Each path below is one point turned by a fixed rotation once a step. After each direction that follows a path, write how fast that rotation turns it, in degrees each step (0 if it stays still).
Each turn is a multiple of 5 degrees from 10 to 175, or 0.
path 1
[ 58  40 -21 -32  68 -36  12  15   4  -4 -67  18 -40 -17]
[ 64  79  -2  11  39  11 -36  41  45   4 -35 -18  15  -4]
[ 56  40 -10 -30  52 -31  18   7  16 -16 -73   3 -42 -15]
[ 75  78   6   5  54   2 -29  45  37   9 -10 -14   1 -10]
[ 60  45   5 -24  31 -22  20  18  18 -34 -86 -14 -41 -12]
[ 78  67  18  -3  60 -17 -10  43  31   9   9 -14 -17 -15]
[ 43  52  18  -3  19 -21  10  33  17 -38 -89 -26 -31  -7]
[ 82  64  17 -12  51 -31   4  26  28  10  12 -13 -33 -15]
[ 46  56  29  13  12 -23  -7  42  12 -35 -78 -44 -21 -12]
[ 80  65  17 -23  34 -52  22   9  28  11   4 -18 -47 -10]
[ 41  67  46  26  16 -29  -5  45   5 -32 -60 -39 -14 -18]
[ 75  62   8 -23   9 -59  28   7  31  -1  -9 -26 -53  -1]
[ 39  81  53  33  25 -38 -13  39  -3 -19 -31 -39  -6 -23]
[ 66  51   4 -18  -7 -76  18  16  25  -3 -22 -36 -55   4]
[ 36  82  52  32  26 -53 -10  18  -5  -5 -12 -30   5 -30]
[ 51  48  -8 -10 -20 -77   1  30  10  -7 -34 -43 -48   7]
[ 34  94  43  31  26 -61   0  -7  -2  11  -8 -22   3 -24]
[ 39  49 -11   5 -21 -80 -16  39  -2 -13 -42 -45 -43   5]
[ 42 101  28  13  11 -65   1 -24   9  26  -5 -18   3 -16]
[ 28  43 -12  23  -3 -84 -37  41 -24  -4 -40 -47 -34 -10]
[ 43  94   6   3  -4 -69  -2 -35  20  32 -13 -20  -4  -1]
[ 23  52 -12  23  24 -87 -40  29 -35   2 -45 -31 -26 -19]
[ 44  92 -22  -3 -16 -62 -15 -24  27  31 -22 -20   2  16]
[  2  -2   6 -20  -8  14 -25 -19 -24 -35  17  10   0  13] -> 0
[ -1  -4  -9  20 -17  12 -31  38   4  -9  -5 -21   7  10] -> 160
[ 14  -8 -11 -14  30  39   1  10  16  -6 -17  17   2  -1] -> 10
path 2
[-50 -10  25 -32 -24  67  55  27 -31 -32   5   7  39   2]
[  7 -81 -10   3  10  24  -2 -11 -65  43  -1  16 -24  29]
[-53 -38 -10 -17 -10 -33  69 -37  -7 -12  52 -18  20 -16]
[ 45 -22  57 -46  34   0  19 -35 -59   2 -10  12  20 -14]
[ -7 -28 -46  15  12  36  49   0 -40 -73  -9 -37  20   6]
[-25 -37  -1  -6  15   8 -51 -44 -51  -2  32  45  43  26]
[-58  -9 -18 -15   2 -18  59  22 -57   9 -30  12  26 -55]
[ 16 -82  34 -29   8  60  19  16  -2   3  10  25  47   3]
[-23 -27 -47 -22 -39  27  45 -34 -71  18  20 -30 -11  25]
[-22 -59  62  30  18 -23  23 -55 -29 -14  26  20   5 -13]
[  2 -12  -9 -72  53 -13  29  12 -60 -22   7 -43  26 -19]
[ 25 -42 -18  10  17  31  32 -43 -20 -51 -24  58  36  25]
[-37 -12 -25  13 -17  16 -29 -16 -76   9  17 -25  67 -32]
[-64 -29  41 -23  20  15  38  21 -35 -15  -7  73   6   0]
[ 19 -89 -39 -26  10   8  23  11 -31  47   5 -28  24 -18]
[-16 -19  24 -23 -46  18  59 -64 -17 -30  41  10  27  22]
[ 11 -29  34  16  37  -5   6 -32 -94  10 -13 -37  -7 -24]
[-41 -39 -12 -27  59  -1  35   7  -7 -82  27   5  25  13]
[ 34 -25 -37 -34   6  -4 -18 -47 -62  22 -16  41  56  -3]
[-49  -6  10  31 -34  31  55   4 -29 -31  -9   6  61 -36]
[-23 -62  31 -28  19  46 -23  20 -66  38  18  15   3  28]
[-34 -56 -53  -9 -14 -19  82 -16 -17   2  12   7 -15   2]
[ 34 -44  60 -27   0   1  13 -61 -22  11  37  -7  51 -21]
[ 13 -23 -41  -7   5  14  -4   4  12  -6   5   2 -10  32] -> 110
[ -7 -21  14  -4 -27   8  21   9  10  37  11  -5 -20   3] -> 55
path 3
[-35  24  55 -40 -23  30 -15  49 -49 -15  40 -18  -9  26]
[ 35  47  47  14  24 -33 -40  53 -36 -54   2 -15   8  29]
[-19  22  32 -30 -36  50 -51  49 -46 -35  26 -13 -17  28]
[ 15  45  63  -4  23 -47 -11  58 -34 -37  18 -14  14  32]
[  0  37  18 -16 -28  45 -79  50 -30 -50  12  -7 -14  27]
[-10  29  66 -22   6 -29   8  62 -52 -23  28 -18   2  30]
[ 19  42  26  -1 -16  14 -80  43 -24 -58   2  -4   4  25]
[-26  24  61 -36 -11  10   2  57 -57 -11  37 -22 -18  31]
[ 28  46  39  19  13 -25 -62  45 -22 -66   2  -3  22  28]
[-21  24  45 -36 -29  41 -29  50 -50 -23  31 -28 -32  33]
[ 12  39  56  12  24 -40 -30  58 -30 -53   8  -5  26  26]
[ -9  33  30 -29 -36  45 -57  42 -36 -29  15 -18 -30  35]
[ -5  29  62  -5  27 -37  -4  67 -53 -45  27 -14  17  23]
[  6  49  27 -13 -26  29 -77  32 -20 -47   9  -3 -11  32]
[-12  15  54 -26   5 -10   6  72 -64 -23  32 -24 -11  25]
[ 11  48  41   6 -10  -1 -81  33 -18 -65   2   2  16  35]
[ -8  25  40 -39 -11  21  -7  72 -60 -15  32 -37 -30  28]
[  6  41  48  16  15 -28 -57  41 -24 -73  13   6  33  29]
[ -2  37  32 -39 -28  42 -34  41 -45 -20  17 -30 -37  36]
[ -6  27  51   6  27 -42 -21  62 -42 -57  14  -2  38  14]
[  3  44  37 -23 -34  32 -68  28 -22 -36  11 -15 -27  45]
[ -7  25  44 -10  18 -22   2  80 -68 -38  23 -20   8  13]
[  7  44  46  -8 -29  16 -81  25  -7 -50   5   2   2  41]
[ -3  40   3   3   1  14  11 -11  -2   8 -10  -7  10 -41] -> 0
[-21  -1  -2  -3 -26  29 -33 -19  14 -10   2  17   7   1] -> 160
path 4
[ -1  29  16 -43  17   4 -18  18  62 -63 -34 -10  54 -28]
[-27   2 -34  30  52  31 -11 -57  -7 -30  52 -52  27  -9]
[-48   0 -18  39 -38 -18 -17   1 -37 -14 -44   5  72  51]
[ -6 -45  43  -4  -9  21  56   8  13 -72 -14 -27 -19  47]
[ 34 -78   0 -17  32 -44 -64 -32  -1  -6 -13 -31  13   0]
[-31  57  45 -16   4 -36 -21 -67  19   7 -45 -30   8  25]
[ 12   8 -49 -59  15  20  10 -13  59 -45  12  -1  55  43]
[-29 -38  21  47  28  38 -38 -49  -7 -12  64  15  32  22]
[-37   8  26  16 -51  11 -56  21 -14 -65 -57 -12  25   4]
[ 11 -30  14   2  46  21  63 -23   8 -58 -38 -65   9 -22]
[ -7 -30 -14   1  22 -87 -25 -25 -25   7  17 -36  50  19]
[-37  26  10  12 -11 -19   3 -34  37 -15 -38   9 -17  98]
[ 34 -63   0 -69  -6  42 -17 -22  28 -30   2  14  30  27]
[-26  -6  74  26  36  -4 -71 -38  18 -14  18  -5  29 -30]
[-29  60 -37 -18 -15  17 -37  -4   3 -59 -39 -57  25  -5]
[ -6 -30 -16  34  41  30  66 -31  -7 -19  -1 -21  71  22]
[-38 -52  19  18 -25 -61 -25  17 -31 -34  32 -12  22  53]
[ 11 -27  14  13  -1   7 -13 -35  24 -37 -79 -21 -46  46]
[ 28 -38  23 -88  17 -12  -3 -51  -2  -3  -8 -30  47 -11]
[-36  44  18  28  55 -41 -40 -27  64 -15  22   1  34  20]
[-26  17 -55 -15 -32  68 -33 -33  -4 -37   3 -14  18  54]
[ -8 -59  46  35   3  42  16  -5 -14 -28 -12  28  80  -5]
[-31 -18  31   7  -3 -38 -36  24 -18 -79   8 -66 -16 -14]
[-11  -7 -17  12 -13   7  11   3  -1   4  23  26   7  42] -> 80
[ 15 -11 -30 -16 -12 -16 -26  26   1  -3 -13   8  23  -3] -> 175
[  3 -18   3   9  26 -21 -10  11   9 -10  44  -4  -3 -10] -> 120
[-26 -19   8  -8  13   4 -14 -13  11 -17 -12 -25  24  24] -> 0
path 5
[  1  10  -6 -80  44  21  13 -38 -32  -2  73  41 -24  15]
[-62  -3 -10 -30  -8 -26 -22 -44  52  36  47   9 -49  43]
[-69  27  34 -45  19  -8 -37 -33  -8   6  66  13  37 -43]
[-14 -18  15 -48  62   0  15 -62 -14   0  39 -45 -57  29]
[-71  -1   6 -31   6  23 -67 -23  13  51  17  10 -58 -20]
[-78 -25  78 -43  48  -3  10 -42  -9  12   4  -9  21 -18]
[-18 -40   7 -50  59  65   4 -22 -23  -3  44  26 -63   4]
[-72 -11  44 -49 -25  -3   0 -18  37  52  -2  34 -50  27]
[-65  -3  20 -50  48  22  16 -31  -1  -4  48  63  46 -22]
[-11 -18  20 -39  15   5  23 -40  10   7  81   8 -55  63]
[-72  46  -7 -66 -16   0 -42 -28  33  37  45  26 -19  -8]
[-52 -14  35 -29  61 -42  -3 -74  -5   7  56  -2  34   9]
[-27   0  10 -29  28  54 -34 -33  -3  -5  71 -29 -68   1]
[-68   4  44 -68   1 -30 -28 -44  -4  54 -15 -10 -38 -11]
[-68 -42  15 -17  85  35 -11 -49  -2  -1  28  17   9 -27]
[-28 -32  69 -40  -3  40   5 -12  -9  22  42   7 -82  25]
[-79  20  -2 -80  14  18   1 -16  22  34 -21  53 -15 -13]
[-37 -60  32 -10  48  -8  15 -49   4  13  63  57  16  31]
[-46  30  29 -60  -8  45  11  -9  24 -10  83   8 -46  20]
[-43  20   1 -81  13 -57 -17 -55  -4  43  22  31  -9  14]
[-69 -17  -1   5  54  18 -27 -55  34 -10  83 -11  13   7]
[-29  17  66 -60  -5   8 -28 -26 -32  14  57 -30 -49  -8]
[-71   1 -22 -64  68   4 -23 -55   6  29 -26  -2 -27 -14]
[ -1 -23 -15 -12   6 -17   6  46   4   9  11 -18   4  -6] -> 0
[ -4  25   9 -34   3 -14  14   1 -18  -3 -21  -1  25 -20] -> 130
path 6
[ 20  -1 -13 -18   1 -79   8  34 -61  20 -31  -1  -4 -19]
[ 15   1 -36 -28  29 -59  39  16 -30  10 -38  34  17 -11]
[ -1   9 -29 -41  33 -78  13   7 -32  -3  -9 -11  11 -31]
[ 19  -9 -13 -23  -3 -80   9  34 -42  19 -34  -3  -4 -19]
[ 16  -6 -38 -36  27 -67  41  14 -14  12 -41  33  18 -10]
[  0   1 -32 -49  31 -84  10   4 -18   0 -19 -23  15 -29]
[ 30 -21 -17 -23  -8 -94   8  29 -31  23 -29  -9  -5 -14]
[ 25 -16 -43 -33  25 -69  31  11  -6   4 -42  27  17  -9]
[ -1 -10 -35 -49  34 -84   6   7  -3  -4 -11 -26   7 -26]
[ 27 -33 -18 -25  -6 -84   6  30 -21  20 -31 -11 -13 -17]
[ 27 -33 -46 -31  26 -66  34   9  12   5 -37  23   9  -5]
[ -3 -19 -41 -43  34 -82  -2   4   1  -6  -9 -21  10 -39]
[ 28 -43 -25 -18  -2 -79 -10  33 -17  18 -22  -7  -6 -20]
[ 25 -34 -51 -23  33 -68  17   9   7  12 -35  27   6 -15]
[ -3 -28 -38 -38  41 -77  -8  -1   0  -2   3 -22   3 -38]
[ 26 -54 -26  -8   4 -84 -16  30 -15  21 -12  -3 -17 -20]
[ 25 -47 -52 -16  35 -59  12   1   8  11 -20  31   0 -11]
[ -1 -28 -43 -24  48 -67 -13  -4  -5  -8   5 -18  -1 -37]
[ 25 -55 -30  -2   6 -78 -15  28 -27  19  -7   4 -21 -30]
[ 25 -48 -56  -8  40 -53   7   4  -2  13 -17  39  -2 -15]
[ -5 -29 -46 -23  49 -71 -14  -5 -22   2  16  -7   3 -41]
[ 24 -48 -24   7  12 -75 -11  22 -39  26   0   1 -23 -28]
[ 22 -42 -55  -1  46 -56  13   5 -23  16 -12  45  -6 -22]
[-19  15 -17 -17  34   7   6 -22  16 -19  10  -3  16 -10] -> 120
[ -2  31  14 -26 -16 -12  23  10   1  -4 -27 -11  14  11] -> 10
